Each row has a name. After each piece below comes the name of the row it's from, unless a question asks for something else. Each question is about the rows just above it. Places in a row count from 0.

[ 0.47  0.21 -0.42  5.82  4.56  7.08  3.35 -0.07 -3.61  0.02 -1.68 -0.95
 -5.03  0.65  0.22 -5.08 -4.18  0.17 -0.10  0.24 -5.57  4.25  1.12  0.36
  0.21] = j85
[ 0.47  0.21 -0.42  5.82  4.56  7.08  3.35 -0.07 -3.61  0.02  0.02 -0.95
 -5.03  0.65  0.22 -5.08 -4.18  0.17 -0.10  0.24 -5.57  4.25  1.12  0.36
  0.21] = j736
[ 2.28  3.18 -2.40 -8.52 -3.11 -0.10  3.76  0.03  1.32  2.66  2.07 -2.16
  0.33 -1.51 -3.99  0.91  1.00 -2.03 -2.78 -1.54  1.14 -2.84 -1.75 -3.53
 -1.52] = j709
[ 0.02 -0.95 -5.02  0.65  0.22 -5.08 -0.10  3.76  0.03  1.32  2.66  2.07
 -0.01  2.92 -4.41 -1.68 -1.34  2.45  3.08  2.49 -1.44 -3.75  1.80  4.25
  2.61] = j698
Which row holds this, read backwards? [ 2.07  2.66  1.32  0.03  3.76 -0.10 -5.08  0.22  0.65 -5.02 -0.95]
j698
[-2.40] is at row and place
j709, 2
Which row holds this, read backwards? [-5.08  0.22  0.65 -5.03 -0.95  0.02]
j736
[ 0.47  0.21 -0.42  5.82  4.56  7.08  3.35 -0.07 -3.61  0.02  0.02 -0.95
 -5.03  0.65  0.22 -5.08 -4.18  0.17 -0.10  0.24 -5.57  4.25  1.12  0.36
  0.21] is in which row?
j736
find: [-5.08 -0.10  3.76  0.03  1.32  2.66  2.07 -0.01]
j698

[-0.65 -2.37  0.72  0.35 -4.19  0.94 -8.51  0.93 -0.27 -1.40  0.30  1.53
  0.44  0.77  0.25  0.80 -1.91 -0.63  0.03  1.55  0.39 -1.80  0.29 -2.17
  0.00 -0.80  0.38 -0.50 -0.16 -1.25  1.54  0.29  1.06  0.61  1.59 -0.83
  0.76  0.02  0.17  1.65  0.87  2.13 -3.13  0.27  1.27] : j552
[ 1.31 -0.12  1.70 -0.21 -1.79  2.48 -0.54  4.47  0.42  0.29 -0.52  0.84
 -0.68  0.00 -0.19 -0.24 -0.45 -1.60  0.84  3.97  2.31  2.11  1.00 -1.11
 -0.21 -0.40  0.58  1.37  4.65 -3.97  2.05 -0.73 -4.93  1.88 -0.82  1.75
  1.22 -0.68  0.61 -3.05 -2.54  1.02  1.36 -0.54 -0.59] : j65
[ 0.67 -3.20 -3.35  0.37  2.43 -3.49  5.45  3.41 -1.22 -2.90 -0.36  1.08
  0.96 -0.38  0.50  1.13  0.72  1.92  0.99 -1.69 -1.44 -1.80 -1.34 -1.40
  0.37  1.38 -0.83 -0.94  0.05  2.90 -1.38 -1.85  3.90 -0.70  0.51 -1.18
 -0.29 -2.49  1.07 -0.11 -1.43 -5.87 -4.56 -0.59  0.15] : j548
Where in the named rows is [1.00]?
j65, 22
[-1.40  0.37] is in which row?
j548
[2.13] is at row and place
j552, 41

[-2.57  4.25  0.92 -2.52  1.47 -0.83  0.95  0.28 -2.64 -1.07  3.05 -1.41
  0.50 -3.08  1.59  0.05  1.32 -1.53 -3.66  0.94 -1.03 -5.13 -5.16  1.06
 -2.71  0.92 -3.87] -> j420
[ 3.24 -3.14 -1.88  2.68 -1.89  0.71 -0.08 -1.63  1.93  2.49  4.46 -3.86
 -0.04  2.53 -1.92 -1.74 -0.75  1.67  2.84 -1.68 -4.55  3.20  2.57 -1.38
  2.76 -2.16  2.82] -> j919
[-0.96 -4.25 -0.12  0.31  0.41  1.11  1.14  0.61  0.15  2.16  2.27 -1.62
 -0.60  0.49 -1.84  1.64  0.04 -1.05  3.72  1.63 -4.48  4.66  5.05 -1.18
  0.70  0.63  3.32] -> j303
[-3.03  0.29  3.35 -4.33  4.52 -2.32  2.09  3.17 -3.16 -0.70  0.07  0.63
 -0.02 -3.99 -1.85  0.63  4.53 -3.70 -2.15  4.08 -0.72 -0.14  0.36  2.73
 -2.65  2.78 -0.81] -> j79
[ 2.14  1.30 -1.66  3.23 -3.08  1.47 -2.80 -1.57  1.48 -1.28 -8.21  4.93
 -0.63  2.97  1.08 -0.02 -2.59  1.36 -1.13 -2.99  5.30 -0.37  1.77 -3.11
  2.71 -2.44 -1.07] -> j271
[ 1.21  6.02 -2.37  1.43 -1.75 -0.24 -2.71 -2.40  1.38 -1.02 -3.09  0.50
  1.59 -3.99 -1.85 -1.53 -1.03 -3.66 -5.13  1.32  0.94 -1.41 -5.65 -0.85
  1.82 -2.28 -6.10] -> j175
[-1.65 -4.25  0.22 -0.16  0.99 -0.62  1.47  1.84 -0.91  1.72 -5.29  2.96
 -1.42 -2.34 -0.91  1.67  0.80 -2.56  4.35  2.01  3.10  4.51  4.27  1.07
 -1.22  1.70  4.53] -> j747
[-0.25  6.94 -0.88  0.48 -1.09 -0.11 -1.02 -0.71 -0.03  0.74  6.08 -4.50
 -0.59  0.20  6.00  0.59 -1.35  1.65 -2.29 -1.00 -2.56 -3.27 -2.80 -0.97
  1.43 -0.94 -3.05] -> j661
[ 3.31  2.94 -2.94  2.99 -3.75  2.91 -2.35 -3.42  3.54 -0.21  0.24  0.60
  0.48  2.76  1.27 -1.84 -2.96  3.01 -1.86  3.31  0.66 -2.24 -1.85 -3.91
  3.64 -3.65 -1.99] -> j222
[-2.94  5.84  2.92 -3.00  3.10 -2.70  0.95  2.49 -3.27 -0.12  0.52 -0.82
  0.28 -3.67  2.47  1.38  2.86 -2.29 -3.10  2.87  0.20 -4.28 -4.05  1.87
 -3.61  2.72 -4.12] -> j342
Which row holds this, read backwards? [-5.13 -1.03  0.94 -3.66 -1.53  1.32  0.05  1.59 -3.08  0.50 -1.41]
j420
find: [-3.03  0.29  3.35 -4.33  4.52 -2.32  2.09  3.17 -3.16 -0.70  0.07  0.63
 -0.02 -3.99 -1.85  0.63  4.53 -3.70 -2.15  4.08 -0.72 -0.14  0.36  2.73
 -2.65  2.78 -0.81]
j79
[-0.70] is at row and place
j79, 9
Where in the named rows is [3.32]?
j303, 26
[-3.10] is at row and place
j342, 18
Where in the named rows is [-0.03]?
j661, 8
find: [-0.88  0.48 -1.09 -0.11 -1.02 -0.71]
j661

[-3.45  0.10  5.91 -0.98  4.49 -7.44  0.35 -1.71 -3.08 -2.00 -5.37 -4.42
  5.27 -2.11 -6.95 -3.37 -4.91  5.54  3.78 -1.79 -1.04 -7.47 -3.97 -1.16
  7.43 -7.00  1.98 -7.23]  j285
[-4.87  7.17  7.48  2.06 -3.57 -6.91 -1.40 -6.84  0.19  7.27 -1.85 -4.33
 -7.46  1.50  3.07  4.15 -5.63  0.01 -6.63 -7.36 -5.31  7.53  5.11  1.06
  1.25  7.82  1.43  6.85]  j35
[-4.87  7.17  7.48  2.06 -3.57 -6.91 -1.40 -6.84  0.19  7.27 -1.85 -4.33
  0.30  1.50  3.07  4.15 -5.63  0.01 -6.63 -7.36 -5.31  7.53  1.93  1.12
  5.07 -5.62  3.64 -0.87]  j162
[ 3.59  6.76 -2.79  2.06 -0.99  6.26 -1.67 -7.20  3.20 -4.53 -6.92 -6.74
  4.39  0.74 -3.23  4.00 -6.08 -5.69 -7.72 -1.75 -0.49  1.02  5.01  6.67
  0.09 -6.92 -0.87 -1.81]  j380
[-4.48 -3.21  0.29 -4.97 -2.25 -4.93  6.76 -0.90 -3.01 -1.67 -3.45  0.10
  5.91 -0.98  4.49 -7.45  0.35 -1.71 -3.08 -2.00 -5.37 -4.42  1.93 -7.57
 -2.73 -7.05  2.23  6.63]  j282
[-4.12 -6.76  7.57  3.43 -5.17 -4.19  6.53  5.89  5.71 -4.98  2.84  7.80
 -7.08 -3.53  1.06 -4.92  4.56 -5.55  0.75 -6.60 -6.01 -3.36  5.88  1.81
 -4.05  3.84 -7.27  1.48]  j550
Which row holds [-4.42 -5.37 -2.00 -3.08 -1.71  0.35 -7.45  4.49 -0.98  5.91  0.10 -3.45] read backwards?
j282
find: [-4.87  7.17  7.48  2.06 -3.57 -6.91 -1.40 -6.84  0.19  7.27 -1.85 -4.33
  0.30  1.50  3.07  4.15 -5.63  0.01 -6.63 -7.36 -5.31  7.53  1.93  1.12
  5.07 -5.62  3.64 -0.87]
j162
Where in the named rows is [-4.92]?
j550, 15
[-7.45] is at row and place
j282, 15

[ 2.95 -1.08 -5.70  6.25 -7.37] -> j52
[ 2.95 -1.08 -5.70  2.05 -3.92] -> j203
[ 0.52 -1.08 -5.70  4.57  3.91] -> j392
Row and place of [0.52] in the named rows:
j392, 0
Which row holds this, read backwards? [ 4.57 -5.70 -1.08]
j392
Where in the named rows is [6.25]?
j52, 3
[ 2.95 -1.08 -5.70  2.05 -3.92] is in which row?
j203

